Families of rows that turns and mirrors carry onto each other, the same ones carrying the whole set onto itself: the rest of each named row's family, in list order
5 families of 5 rows
fuv: [-2.31  0.81  0.36  1.77  1.47 -2.68 -1.48 -0.82 -0.05 -0.43  1.37 -0.18
 -0.39 -0.10  0.60 -2.03 -2.36 -1.63 -0.33 -0.57  0.25 -1.11 -3.20]
fofod: [-0.25  1.26 -1.90 -0.29  1.43 -3.83 -1.42  1.91 -1.51 -1.27 -0.67  0.87
  0.16 -0.42  0.72 -1.54 -2.02 -0.28 -0.67 -0.18 -0.33 -1.11 -2.14]
vev: [ 0.09  1.07 -1.66  0.45  1.85 -3.15 -1.05  1.76 -1.52 -0.79  0.07  1.54
  0.29 -0.13  0.27 -0.72 -1.99 -0.26 -0.65  0.38 -0.26 -1.12 -2.63]
vedam: [ 0.57 -0.50 -1.45 -0.14 -0.27 -4.34 -1.17  1.13  0.39 -1.19  0.77  0.89
 -0.41 -1.89 -0.82 -2.64 -2.09 -0.98  0.32 -2.30  1.01 -1.53 -1.88]
lep: [-0.31  0.01 -1.79 -0.13 -0.75 -0.32 -1.16 -0.27 -1.25 -2.10  0.69  0.32
  0.71 -0.05  1.10 -2.58 -2.38 -0.81  2.07 -1.33 -0.13 -1.99 -1.09]
ziz: [-2.40  0.48  0.81  1.24  1.27 -2.39 -1.14 -0.83 -0.70 -0.35  1.38  0.06
 -0.48 -0.46 -0.22 -0.70 -1.30 -0.95  0.23 -0.19  0.12 -0.55 -2.88]
tere: [ 0.56 -0.11 -1.69  0.70 -0.66 -3.72 -1.02  1.09  0.30 -1.01  1.01  0.74
 -0.60 -0.77 -0.28 -3.19 -2.30 -0.36 -0.51 -2.89  1.16 -2.02 -1.43]
Buro: [ 0.10  1.16 -1.99  0.36  1.42 -4.06 -1.55  1.29 -0.69 -1.42 -0.06  1.46
  0.68  0.09  0.50 -1.35 -1.82 -0.99 -0.16  0.71 -0.71 -0.72 -2.56]
pip: [-0.33  0.24 -2.13  0.84  1.81 -3.62 -0.67  1.74 -1.47 -1.89 -0.18  1.49
  0.64 -0.54  1.38 -1.22 -3.05 -0.67 -0.54  0.11 -0.21 -1.16 -2.31]
biz: [-0.31 -0.35 -2.18 -0.43 -0.73 -0.86 -1.54 -0.45 -0.72 -2.04  0.75  0.91
  0.79  0.04  0.54 -2.57 -2.36 -0.35  2.00 -2.30 -0.15 -1.67 -1.10]
neto: [-1.26 -1.47 -0.31  1.65 -0.79 -2.44  0.07 -1.27 -0.75 -0.94  0.57  0.23
  1.99  0.94 -0.70 -0.68 -1.27  0.68  0.03 -0.55 -0.29 -1.64 -1.23]
fura: [-0.43 -0.85 -1.73  0.30 -0.31 -0.28 -0.91 -0.26 -1.15 -1.55  1.10  1.05
  0.35 -0.42  0.63 -1.78 -2.48  0.26  1.94 -2.11  0.55 -1.96 -0.87]
bup: [-2.70  0.79  0.50  0.66  0.55 -3.03 -1.50 -1.10 -0.33 -1.00  1.38  0.38
 -0.09 -0.13  0.42 -1.14 -1.32 -1.73  0.56 -0.55 -0.45 -0.18 -3.25]
vobu: [-2.00 -1.47 -0.40  0.91 -0.58 -3.06  0.20 -0.84 -1.01 -1.18  0.11 -0.32
  2.16  0.81 -0.24 -1.47 -1.99  0.27 -1.20 -0.79 -0.69 -1.78 -1.92]
Bal: [-1.12 -0.95 -1.62  0.43  0.69 -0.55 -1.37 -0.58 -0.98 -2.08  0.33 -0.29
  0.86 -0.51  0.82 -2.53 -2.91 -0.30  1.93 -1.73  0.12 -2.16 -0.74]
deg: [ 0.51 -0.57 -0.89  0.40 -0.71 -3.90 -0.54  1.21  0.25 -1.46  1.22  0.16
 -0.49 -1.78 -0.93 -2.99 -1.74 -1.31  0.13 -2.33  1.06 -1.82 -1.92]
Tido: [ 0.10 -1.39 -1.51  1.09  0.12 -3.64 -0.79  1.22  0.83 -1.33  1.52  0.56
  0.21 -1.60 -0.31 -3.02 -1.95 -0.35 -0.32 -2.37  0.96 -2.64 -2.20]
pog: [-2.43  0.93  0.45  1.21  1.56 -3.13 -1.88 -0.47 -0.02 -0.90  1.04 -0.55
 -0.50 -0.50  0.24 -1.46 -0.82 -1.09  0.26 -0.06 -0.21 -0.60 -2.60]
Gako: [ 0.98 -0.64 -1.44  0.80  0.12 -3.50 -0.71  1.27  0.03 -0.68  1.17  1.13
 -0.70 -1.51 -1.04 -2.25 -2.29 -0.23 -0.20 -2.20  1.49 -1.91 -1.67]
Bagi: [-1.99 -1.24 -0.31  1.68 -0.90 -3.34 -0.17 -1.08 -0.51 -1.64  0.61  0.11
  2.13  0.88  0.37 -1.03 -0.69  0.46  0.00 -0.67 -0.77 -1.31 -1.36]
fafe: [ 0.58  0.99 -1.93  0.53  0.89 -3.71 -0.89  1.77 -1.39 -1.66 -0.38  1.07
  1.06 -0.14  0.81 -1.40 -1.88 -1.09 -0.05  0.94 -0.69 -1.29 -2.22]
kuri: [-0.97 -0.99 -0.08  1.41 -1.60 -3.63  0.54 -0.94 -0.80 -1.42  0.14 -0.26
  2.14  0.76 -0.56 -1.32 -1.51 -0.70 -0.23 -0.45 -0.49 -1.52 -1.26]
pof: [-1.26 -1.29 -0.55  0.96 -1.52 -3.38 -0.32 -1.82 -0.32 -1.25  0.12  0.06
  1.97  1.03 -0.57 -1.36 -1.65 -0.27  0.33 -0.62 -0.45 -1.13 -0.96]
Sevom: [-2.19  1.09  0.60  0.88  0.47 -2.47 -1.22 -0.48 -0.46 -1.18  1.74 -0.18
 -0.70 -0.46  0.65 -1.70 -1.28 -2.18  0.67 -0.26 -0.09 -0.49 -3.17]
nev: [-0.89 -0.71 -1.74  0.74 -0.84 -1.11 -1.08 -0.72 -0.86 -2.07  0.75  0.70
  0.29  0.08  1.61 -2.09 -2.60 -0.12  1.88 -2.09  0.40 -1.58 -0.25]

Which other rows belong to the same family as neto? vev, ziz, fura, Gako
Which other rows belong to the same family as kuri? lep, deg, fafe, Sevom
Which other rows belong to the same family as Bagi? fofod, tere, pog, nev
Which other rows belong to the same family as vedam? Buro, biz, bup, pof

